In the rows, zero is written as 128.
Each row of Z is roughly a mix of the hidden directions of one of a few groups.
Z:
[[123 130 128 113  91  89 175 129 120 112 150 124]
 [122  96 114 146 118 119 171 142  84 121 143 143]
 [ 83 109 141 137 128 117 127  92 133 121 158  93]
 [105 115 104 152  97 118  90 134 159 116 119 103]
 [103  97 134  90 151 110  97  99 135 124 148 120]
 [146 128 103 140 131 161 175 150 126 153 117 152]
 [104 166 143 177 132 128 141 121 113 114  99 139]
 [161 142 114  69 134 109 121 128 142 118 121 148]
 [166 126 107  74 131 131 128 130 135 144 126 162]
 [162 122 117 115 140 163  91 135 151 155 106 144]
 [143 157 127  91 118 100 167 133 132  97 145 136]
 [115 160 129 139 127  79 137 144 112  97  99 118]
 [146  91 115  78 120 111 106 126 144 137 150 114]
 [107  95 139 132 130 110 144 119  89  99 167 132]
 [135 124 156 101 162 161 138 121 121 125 175 134]
 [117 136  91 171 117 148 151 138 152 132  99 142]
 [128 137 130 146 139 118 173 117  91 102 126 165]
 [155 123 130  96 128 112 167 136 108 118 131 174]
 [146 170 122 135 126 151 108 138 166 145  92 126]
 [ 95  86 112 137 139 127 165 107 123 118 157 140]
 [ 99  82 149 108 168 118 121 110 144 128 135 139]
 [144 139 114 179 134 170 125 140 113 153 116 122]
 [150 136 112  80 157 129 144 131 118 136 131 171]
 [176 164 115 107 100 144 122 144 154 124 127 124]
 [128 140 133  80 118  93 133 119 149  96 153 113]
 [105 120 171  94 125 105 144 115 107  95 138 130]
 [ 97 120 135 170 132 154 133 103 113 135 149  93]
 [ 95  89 104 145 112  95 137 110 122  99 139 131]
 [166 134 110  83 141 127 137 118 157 153 110 145]
 [159 127 104 125 132 144 138 147 115 158 103 175]
 [145 115 130  99 128  90 168 123 119 111 148 161]
 [177 151 114 127 127 162 120 147 142 142 102 149]
 [128 116 120 168 112 155  91 137 125 163 107 112]
 [161 127 123 175 137 123 123 148 112 154 100 152]
 [124 109 111 140 134 162 159 114  95 161 131 158]
 [135 127  91 116 124  98 107 126 183 132 140 116]
 [150 136 165  79 152 110 123 112 106 138 139 128]
 [103 123 176 100 124 101 134 118 113  92 135 121]
 [ 96 106 120 147 133 168 130 105 103 166 123 134]
 [158 130 109 143 134 151 130 149 110 160  98 166]
 [150 152 115 126 142 178 135 139 167 149 119 139]
 [141 129 130 113  99 105  71 141 139 116 125 100]
 [ 94 102 142 144 131 100 142  92 125 120 162 107]
 [152 134 122 165 135 161 132 146  98 155 103 149]
 [168 140 100 107 127 147 141 153 126 141 112 168]
 [ 99 124 165 130 128 130  88 130 124 138 147  84]
 [117 150 143 167 106 118 104 141 103  85 125 122]
 [147 123 153  89 161 137 153 117 105 134 159 145]
 [ 76 122 141 124 172 110 122 119 109 118 146 119]
 [132 132 130 177 150 152 124 104  95 113 105 144]
 [122 136 177 112 133 121  90 131 107 134 146  94]
 [130 102  84 125  96 110 105 134 164 128 115 116]
 [118  87 140  98 144 141 134 126 125 158 168 108]
 [112 129 147 170 131 152 147 112 102 118 154  95]
 [115 103 140 157 154 153 163 146 125 155 122 157]
 [182 155 111  97 125 141 128 138 142 126 113 153]
 [125 149 140 146 165 132 174 135 110 106 122 158]
 [171 115 112 105 125 165 135 121 132 153 134 164]
 [169 176 125 126 118 133 150 152 143 106 112 137]
 [143 114 125  72 111  96 131 108 146 111 144 132]
 [165 120 109 103  88 155 114 117 141 149 149 125]
 [101 112 159 128 121  88 110 120  91 124 138 101]
 [144 139 131 166 151 168 119 151 135 144  94 143]
 [143 143 133 160 131 133  85 156 134 143  86 123]
 [157 151 102  91 122 111 119 159 129 147 100 146]
 [118 101 132 175 145 160 138 131 111 157 112 149]
 [173 138 117 119 132 156 157 139 129 139 118 171]
 [170 156 147  95 120 110  96 141 119 137 108 119]
 [160 139 130  99 157 139 166 116 119 128 134 167]
 [110 111 132 111 145  91 169 113 103 112 134 156]
 [173 141 115 140 132 142 136 159 112 144 101 164]
 [155 130 125  81 124 107 157 139 125 110 132 166]
 [165 144 124 137 123 163 171 119 118 119 141 159]
 [ 92 120 144 116 123 112 133 100 140 101 163  92]
 [ 83 114 143 152 115 112 153 118 112 120 160 103]
 [138 155 165 112 160 138 151 123 105 167 116 132]
 [110 119 133  66 123 134 121 128 123 135 104 161]
 [133 164 133 107 131  88 159 137 129  87 124 132]
 [147 117 110 127 129  91 169 114 138 114 171 135]
 [125 152 151 126 117 120  76 136 141 144 108  91]
 [152 136 146  86 121  93  85 121 128 124 124 112]
 [116 108 118 160 136 157 125 119 102 173 108 149]
 [102 136 130 183 143 147 115 119  90 129 121 117]
 [123 126 153  84 123  91 147 122 129  89 146 132]
 [110 102 147 160 135 114 161  99  96 128 155 128]
 [111 126 115 131 100 117  79 110 113 133 138  86]
 [ 93 129 132 173 120 118 164 138  91 133 133 122]
 [154  92  95  96 130 135 153 128 137 121 156 152]
 [139 120 155  98 115  97  87 135 106 124 142 100]
 [131 138 127 158 155 162  77 119 123 130 105 120]
 [ 77 141 141 176 126 128 114 117 135 123 114 108]
 [ 94 123 143 186 139 145 126 117 106 123 131 109]]
Here is one row of each group, with its name. Which group are the others in?
[156 157 164  97 130 119  92 137 119 144 117 108] => J
[147 143  95 146 126 157 158 124 139 121 169 105] => B
[136 173 135 109 154 128 157 125 126  87 150 136] => K

[147  93 127 124 128 162 159 107 125 146 149 164] => K
[ 81 110 116 168 106 110 121 128 131 137 110 103] => J
[ 82 120 153 145 148  99 151 119 119  99 140 116] => K
[137 127 134 100 181 154 139 114 129 121 143 164] => K
[109 109 143 148 112  99 131 134  77 101 145 122] => J
[144 123 129 102 160 165 164 126 135 161 143 144] => J
[176 150 106 130 113 157 125 148 128 149 104 149] => K
[135 130 139 135 142 135 158 125  92  87 158 160] => J
[141 143 126 131 157 155 178 120 119 125 132 168] => J
